One turn moves each row of this set onto another row. After a few examples, where does it send each row asked below?
novag: [-0.75 -1.67  0.74  0.29 -2.24  0.84 -1.06 -3.68  2.74 -2.79  0.97  0.11
 -0.42 -0.60 -3.07]
zit: [-0.16  3.79 -0.29 -1.49  0.28  2.84 -0.68 -2.52  3.27 -0.26 -2.47 -1.63
 -0.25 -0.57 -0.18]
sas: [ 1.30  1.28  0.40 -3.11  1.79  1.30 -0.19 -2.38  3.10  2.39 -1.81 -1.91
 -1.06 -0.28 -1.59]
Kene: [-1.52 -2.50  0.09  0.76  0.45 -0.17  3.74  1.42 -1.08  1.38 -1.12  1.25
  2.67 -0.78  1.32]
kip: [-0.08 -1.00  0.93  2.65  0.01  1.84 -3.33 -0.01  1.41 -0.59  2.70  2.58
 -1.55 -0.54 -0.64]
tidav: [ 0.09  1.45  1.36 -0.35 -1.76 -1.10 -2.03 -5.21 -0.68 -2.65  1.67 -0.10
 -0.42 -0.46  2.90]
poso: [ 0.76  1.49 -0.45 -1.80  0.10  0.40 -3.84 -1.80  2.37 -0.49 -2.59 -2.01
 -0.77 -3.07  2.09]
Fugeg: [-0.62  0.64 -0.89 -0.60  0.33 -2.21 -2.65 -0.31 -0.63  2.12 -0.02 -0.26
 -4.06  0.04  2.48]
Zala: [ 2.63 -0.33 -0.21 -2.64  1.25  0.26 -3.49 -1.45  2.17  2.14 -0.23 -1.17
 -1.44 -2.99  0.73]
ker: [-1.70 -1.65  1.32  1.45  1.69 -0.48 -3.99  0.96  1.35 -0.16  1.60  0.68
 -2.53 -0.13 -0.69]
bubeg: [-2.61 -2.74 -0.35  0.67  0.81  0.28  3.27  1.20 -1.77  1.36 -1.50 -0.64
  1.96 -1.01  1.17]
foga: [-0.47 -1.19  2.79 -2.08  0.33 -2.19 -0.77 -4.96  1.65 -2.00  1.02 -2.95
  2.10  2.12 -0.60]
safis: [ 0.06  1.06  3.45  1.79  2.11 -2.80 -1.82  1.51  0.34 -1.41 -0.12 -0.31
  3.47  0.24  1.04]
Sokep: [-2.58 -2.29  1.54  0.00  1.07 -1.98 -3.61 -0.35  1.82 -0.78  0.06 -1.43
 -2.61  0.03 -1.44]
Zutom: [-2.11 -3.00  0.22  0.51  0.84 -0.58  3.56  1.52 -0.74  1.44 -1.87  0.57
  2.45 -1.05  0.80]
Pafan: [-1.32  1.22  2.08  0.50  2.92 -0.28 -4.62  1.01  1.94 -0.16 -0.15 -1.30
  1.45  1.00  2.56]
ripan: [-2.42 -2.46 -0.52  0.62 -0.56  0.58  4.50 -0.48 -1.90  0.08 -1.11 -0.21
  2.64 -1.06  0.65]
Laru: [-2.11 -2.28  1.05 -1.03 -1.03 -1.33 -2.31 -2.88  2.84 -2.46 -0.24 -1.80
 -1.86 -0.25 -2.94]
rori: [ 2.27 -1.34  1.64 -1.44 -0.08  0.60 -0.23 -4.97  2.22 -0.71  2.25 -0.99
  3.21  1.00 -2.01]
golil: [ 0.57  1.33  2.28 -0.87  2.18 -0.98  0.01 -2.99 -1.37  1.85  3.14 -0.16
 -1.57  2.75  0.41]
Tapom: [ 3.17  0.12  0.51 -0.10  0.62  2.98 -1.37 -2.47  2.67  0.58  2.17  0.75
  3.37 -0.42 -1.04]
desul: [-0.04 -0.08 -1.63 -2.38 -2.77 -1.93 -0.31 -4.85  1.08 -0.16 -1.21 -1.72
 -2.05 -0.48 -0.25]
Dafer: [ 1.69 -0.93  3.41 -0.92  0.79 -3.47  0.57 -1.75  1.75 -1.38 -0.18 -1.81
  3.79  0.24 -2.04]
nub: [-1.06 -0.27 -1.01 -2.46 -0.66 -3.43 -1.55 -2.50  0.28  1.09 -1.03 -2.18
 -3.51  0.03  0.97]
vigu: [ 1.27  0.80 -2.31 -1.31 -3.96  0.74  0.39 -4.80  1.68 -0.30  0.08  0.21
 -1.16 -0.99 -0.33]
Liri: [-1.73 -2.33  0.33  0.87 -0.56  0.14  4.37  0.56 -1.17  0.86 -0.75  1.58
  3.12 -0.82  1.20]
kogal: [-2.33  0.34  2.81 -1.22  1.93 -2.80 -3.07 -1.84  1.15 -1.81 -0.30 -3.28
  0.96  2.11  1.47]
gose: [ 1.16  1.49  0.54  0.91  2.39  2.57 -3.61  0.89  2.36  1.10  1.20  0.85
  2.45 -0.11  1.28]
Fenur: [ 2.83  1.11  1.90  1.37  0.40  0.72 -0.53  0.09  2.20 -1.23 -0.05  0.88
  4.81 -1.43 -0.88]
gopu: [ 0.26 -0.42  4.12 -0.06  1.83 -4.38 -0.74 -0.28  0.57 -1.44 -0.35 -1.68
  3.37  0.78 -0.08]
muruk: [ 1.46  1.59 -2.03  0.68 -2.62  1.79 -0.76 -2.89  0.59  0.62  1.37  2.10
 -1.62 -0.84  1.34]
vuru: [-2.90 -2.47 -0.29  0.02 -0.36  0.09  4.33 -0.29 -1.38 -0.16 -1.66 -0.95
  2.44 -1.09  0.63]
Runuz: [ 3.05 -0.14  2.50 -0.11 -0.16 -0.96  0.82 -1.63  2.35 -1.24 -0.29 -0.29
  4.96 -1.09 -2.17]
zife: [ 3.62 -1.07  0.78 -1.88  0.96 -0.80 -2.27 -3.07 -0.03  2.64  2.74  0.03
 -1.52 -1.97  0.66]
Tus: [ 0.51  1.71 -1.72  1.11 -0.57  0.20 -2.14 -0.37 -0.59  2.17  1.56  1.59
 -2.80 -0.46  2.63]
migo: [-0.86  2.54  0.07 -1.09 -1.51 -0.09 -3.44 -3.65  1.22 -2.96 -1.37 -1.37
 -0.42 -1.41  2.91]
mosar: [ 0.09 -1.23  0.57  2.03 -1.80  2.68 -1.74 -2.46  2.16 -1.59  2.58  2.22
 -0.42 -0.76 -1.92]
Burek: [-1.69 -2.40 -0.21  0.89 -0.07  1.23  4.31  0.24 -2.06  0.90 -0.22  0.25
  2.63 -1.00  0.73]
zare: [-2.14 -2.39  0.07  0.80 -0.82 -0.35  4.49 -0.17 -0.88 -0.14 -1.33  0.91
  2.87 -0.62  1.07]
Suluv: [-2.56 -2.41 -0.02  0.32 -0.31 -0.67  4.40  0.17 -0.54 -0.07 -2.22  0.17
  2.92 -0.82  1.05]
tefi: [-1.27  3.85  2.11  0.68  0.42  0.27 -0.34 -3.54 -0.99 -0.74  1.86  0.13
 -1.04  2.36  2.15]
Nuba: [-2.97 -2.51 -0.25  0.20  0.28 -0.04  3.52  0.77 -1.54  0.57 -2.11 -1.21
  2.13 -1.22  0.98]
bod: [ 1.77  0.39  1.38 -2.86  2.63 -0.55 -0.03 -2.85  0.71  3.35  0.70 -1.53
 -1.62  1.05 -1.53]
Dulem: [-2.03 -2.78 -0.43  0.95  0.66  0.79  3.74  1.24 -1.91  1.75 -0.62  0.17
  2.16 -1.08  1.18]
Kobi: [-1.44  5.05  0.76  0.28 -0.28  2.16 -1.16 -2.96  1.24 -1.66 -0.64 -0.17
 -0.02  0.89  1.74]
tevi: [ 2.34  0.03  1.47 -0.85 -0.75 -1.47 -1.42 -4.83 -1.16 -0.04  4.02  0.77
 -1.17 -0.42  1.81]
ketin: [ 1.47  2.01  2.68  2.39  1.42 -0.45 -1.67  1.43  1.44 -1.01  0.01  0.81
  4.05 -0.87  0.75]
razil: [-2.60 -2.74 -0.17 -0.02  0.21 -0.51  3.79  1.02 -0.47  0.87 -2.52  0.09
  2.37 -0.82  0.70]

gose moves to Tapom
ketin moves to Fenur
Now these:
zare moves to Suluv
Kobi moves to zit
zife moves to tevi
desul moves to nub
ker moves to kip
bubeg moves to Dulem

